[[148 129 129 141 143 109 145 116]
 [134 130 129 146 141 111 128 132]
 [147 126 135 130 148 109 147 109]
 [152 129 143 135 149 103 153 109]
 [141 130 112 115 130 116 141 119]
 [133 127 117 122 136 106 128 124]
 [127 133 119 133 112 144 129 130]
 [139 131 111 128 134 106 133 126]
 [132 134 105 141 114 136 127 135]
 [123 137 125 130 121 136 125 135]
 [126 134 106 136 116 139 123 137]]
->
[[123 137 125 130 121 136 125 135]
 [126 134 106 136 116 139 123 137]
 [127 133 119 133 112 144 129 130]
 [132 134 105 141 114 136 127 135]
 [133 127 117 122 136 106 128 124]
 [134 130 129 146 141 111 128 132]
 [139 131 111 128 134 106 133 126]
 [141 130 112 115 130 116 141 119]
 [147 126 135 130 148 109 147 109]
 [148 129 129 141 143 109 145 116]
 [152 129 143 135 149 103 153 109]]

[[112 112 115 125 118 117 117 136]
 [121 121 121 120 123 118 122 120]
 [117 117 119 126 123 119 122 134]
 [114 116 115 147 102 148 105 140]
 [109 107 113 126 115 117 114 140]]
->
[[109 107 113 126 115 117 114 140]
 [112 112 115 125 118 117 117 136]
 [114 116 115 147 102 148 105 140]
 [117 117 119 126 123 119 122 134]
 [121 121 121 120 123 118 122 120]]

[[132 143 151]
 [121 101 146]
 [108 140 132]
 [112 106 123]
 [123 150 100]
 [139 116 136]
 [126 106 144]
 [150 113 133]]
->
[[108 140 132]
 [112 106 123]
 [121 101 146]
 [123 150 100]
 [126 106 144]
 [132 143 151]
 [139 116 136]
 [150 113 133]]

[[137 122 140 108 138 111 116 149 108 113 122 138 126]
 [117 125 120 137 116 140 137 108 141 137 125 127 121]
 [120 134 120 144 118 143 135 113 142 141 133 121 132]
 [131 112 135 112 133 114 117 134 111 115 116 141 117]
 [122 127 128 132 120 135 131 116 138 135 125 129 127]]
->
[[117 125 120 137 116 140 137 108 141 137 125 127 121]
 [120 134 120 144 118 143 135 113 142 141 133 121 132]
 [122 127 128 132 120 135 131 116 138 135 125 129 127]
 [131 112 135 112 133 114 117 134 111 115 116 141 117]
 [137 122 140 108 138 111 116 149 108 113 122 138 126]]

[[130 118 149 124 140 123 110 118]
 [110 110 126 104 132 144 136 145]
 [115 135 150 123 156 133 107 112]
 [107 109 126 106 129 146 131 149]
 [145 141 133 148 125 114 119 117]]
->
[[107 109 126 106 129 146 131 149]
 [110 110 126 104 132 144 136 145]
 [115 135 150 123 156 133 107 112]
 [130 118 149 124 140 123 110 118]
 [145 141 133 148 125 114 119 117]]

[[142 129 112 114 121 148 134 132 118]
 [134 141  99 125 113 119 125 132 125]
 [119 120 132 136 128 129 123 134 117]
 [131 115 126 126 118 129 132 138 110]
 [128 110 140 126 127 127 134 141 135]
 [124 122 123 141 121 131 126 147 134]
 [150 139 116 124 116 117 122 125 120]
 [133 117 128 110 132 137 134 121 130]
 [111 106 142 131 131 119 136 133 128]]
->
[[111 106 142 131 131 119 136 133 128]
 [119 120 132 136 128 129 123 134 117]
 [124 122 123 141 121 131 126 147 134]
 [128 110 140 126 127 127 134 141 135]
 [131 115 126 126 118 129 132 138 110]
 [133 117 128 110 132 137 134 121 130]
 [134 141  99 125 113 119 125 132 125]
 [142 129 112 114 121 148 134 132 118]
 [150 139 116 124 116 117 122 125 120]]

[[120 131 132]
 [137 123 141]
 [124  98 134]
 [118 134 141]
 [128 123 126]
 [132 121 139]
 [155 112 114]
 [134 105 128]
 [130 118 145]
 [131 105 133]]
->
[[118 134 141]
 [120 131 132]
 [124  98 134]
 [128 123 126]
 [130 118 145]
 [131 105 133]
 [132 121 139]
 [134 105 128]
 [137 123 141]
 [155 112 114]]

[[117 124 125 118 132 129 128 120 126 129 129 138]
 [138 133 124 137 131 125 139 130 126 134 141 131]
 [137 125 133 126 132 128 117 132 125 135 136 132]
 [130 133 142 121 129 147 133 129 124 138 124 128]
 [135 124 110 136 129 123 128 142 129 123 141 135]
 [115 130 143 130 132 135 123 121 128 135 129 124]
 [136 138 126 133 128 119 132 122 133 127 121 129]
 [118 124 118 120 128 106 126 105 129 131 124 125]]
->
[[115 130 143 130 132 135 123 121 128 135 129 124]
 [117 124 125 118 132 129 128 120 126 129 129 138]
 [118 124 118 120 128 106 126 105 129 131 124 125]
 [130 133 142 121 129 147 133 129 124 138 124 128]
 [135 124 110 136 129 123 128 142 129 123 141 135]
 [136 138 126 133 128 119 132 122 133 127 121 129]
 [137 125 133 126 132 128 117 132 125 135 136 132]
 [138 133 124 137 131 125 139 130 126 134 141 131]]
---
[[141 124 117]
 [152 129 135]]
->
[141 129]

[[125 129 122]
 [145 121 155]]
->
[125 121]

[[141 118 118 149 126]
 [131 120 118 150 123]
 [128 120 123 144 117]
 [132 142 132 120 142]
 [139 132 126 140 131]]
->
[141 120 123 120 131]

[[117 137 107 116 125]
 [114 151 124 134 127]]
->
[117 151]

[[144 107 121 137]
 [132 122 118 116]
 [125 107 110 129]]
->
[144 122 110]

[[142 135 121]
 [104 128 134]
 [126 121 124]
 [132 130 137]]
->
[142 128 124]
---
[[104 125 145 126 135]
 [115 113 135 128 134]
 [123 120 131 120 128]
 [110 119 137 126 142]
 [115 112 135 128 134]]
->
[[104 125]
 [115 113]]

[[114 121]
 [125 134]
 [153 149]
 [127 130]]
->
[[114 121]
 [125 134]]

[[128 131 129 127]
 [113 114 120 135]
 [133 134 143 130]
 [151 136 135 152]]
->
[[128 131]
 [113 114]]

[[136 114]
 [124 114]
 [134 106]
 [136 131]
 [130 120]]
->
[[136 114]
 [124 114]]

[[145 145 118 110 127]
 [154 149 108 104 119]
 [123 114 127 113 110]]
->
[[145 145]
 [154 149]]

[[125 108 156 118]
 [118 115 157 138]
 [126 115 130 111]
 [123 113 152 114]]
->
[[125 108]
 [118 115]]

[[126 156 156]
 [155 137 152]
 [155 131 135]
 [147 142 131]]
->
[[126 156]
 [155 137]]

[[141 117 125 130]
 [145 131 128 127]
 [133 134 140 133]
 [126 141 156 128]
 [124 101 105 122]]
->
[[141 117]
 [145 131]]
---
[[153 114 126]
 [134 122 129]
 [130 140 141]
 [138 100 141]]
->
[[153 114]
 [134 122]]

[[136 132 154]
 [146 121 117]]
->
[[136 132]
 [146 121]]

[[103 137 115]
 [134 156 132]
 [127 120 100]
 [155 134 119]]
->
[[103 137]
 [134 156]]

[[113 148]
 [115 147]
 [106 143]]
->
[[113 148]
 [115 147]]

[[ 99 107]
 [118 118]
 [123 114]]
->
[[ 99 107]
 [118 118]]

[[121 125]
 [101 124]
 [142 131]]
->
[[121 125]
 [101 124]]
---
[[143 124 116 149 143 141]
 [121 149 146 143 148 119]
 [126 125 124 129 128 126]]
->
[[143 121 126]
 [124 149 125]
 [116 146 124]
 [149 143 129]
 [143 148 128]
 [141 119 126]]

[[123 126 126 119]
 [139 100 120 119]
 [112 136 126 101]
 [122 121 131 141]
 [126 138 128 119]
 [145 142 137 122]
 [111 139 133 117]
 [123 134 140 127]]
->
[[123 139 112 122 126 145 111 123]
 [126 100 136 121 138 142 139 134]
 [126 120 126 131 128 137 133 140]
 [119 119 101 141 119 122 117 127]]

[[134 138 112 122 134 105 122]
 [119 123 133 119 133 121 116]
 [132 129 130 121 133 107 122]
 [126 122 139 132 131 109 119]
 [131 122 140 146 129  99 121]
 [130 131 123 131 132 106 120]
 [133 126 137 120 133 107 122]
 [129 119 147 124 132 109 121]
 [132 127 133 120 133 108 121]]
->
[[134 119 132 126 131 130 133 129 132]
 [138 123 129 122 122 131 126 119 127]
 [112 133 130 139 140 123 137 147 133]
 [122 119 121 132 146 131 120 124 120]
 [134 133 133 131 129 132 133 132 133]
 [105 121 107 109  99 106 107 109 108]
 [122 116 122 119 121 120 122 121 121]]

[[135 121 127 116 139 134 139 127]
 [127 120 139 138 141 134 138 139]
 [132 135 140 142 134 133 133 140]
 [125 138 108 102 118 117 120 108]
 [126 122 136 135 138 132 136 136]
 [123 122 124 128 122 125 123 124]]
->
[[135 127 132 125 126 123]
 [121 120 135 138 122 122]
 [127 139 140 108 136 124]
 [116 138 142 102 135 128]
 [139 141 134 118 138 122]
 [134 134 133 117 132 125]
 [139 138 133 120 136 123]
 [127 139 140 108 136 124]]

[[121 124 112 111 110]
 [129 131 132 125 110]
 [106 133 150 126 123]
 [127 128 124 121 143]
 [130 128 150 120 125]]
->
[[121 129 106 127 130]
 [124 131 133 128 128]
 [112 132 150 124 150]
 [111 125 126 121 120]
 [110 110 123 143 125]]

[[136 114 113 146 126 133 113]
 [112 128 126 119 126 132 114]
 [151 107 111 146 122 118 133]
 [135 135 134 134 125 132 131]
 [136 116 115 137 120 126 126]
 [132 139 140 126 131 129 140]
 [128 126 134 122 129 122 136]
 [131 126 126 139 126 136 121]
 [119 120 122 125 125 129 119]
 [101 138 131 109 131 137 113]]
->
[[136 112 151 135 136 132 128 131 119 101]
 [114 128 107 135 116 139 126 126 120 138]
 [113 126 111 134 115 140 134 126 122 131]
 [146 119 146 134 137 126 122 139 125 109]
 [126 126 122 125 120 131 129 126 125 131]
 [133 132 118 132 126 129 122 136 129 137]
 [113 114 133 131 126 140 136 121 119 113]]
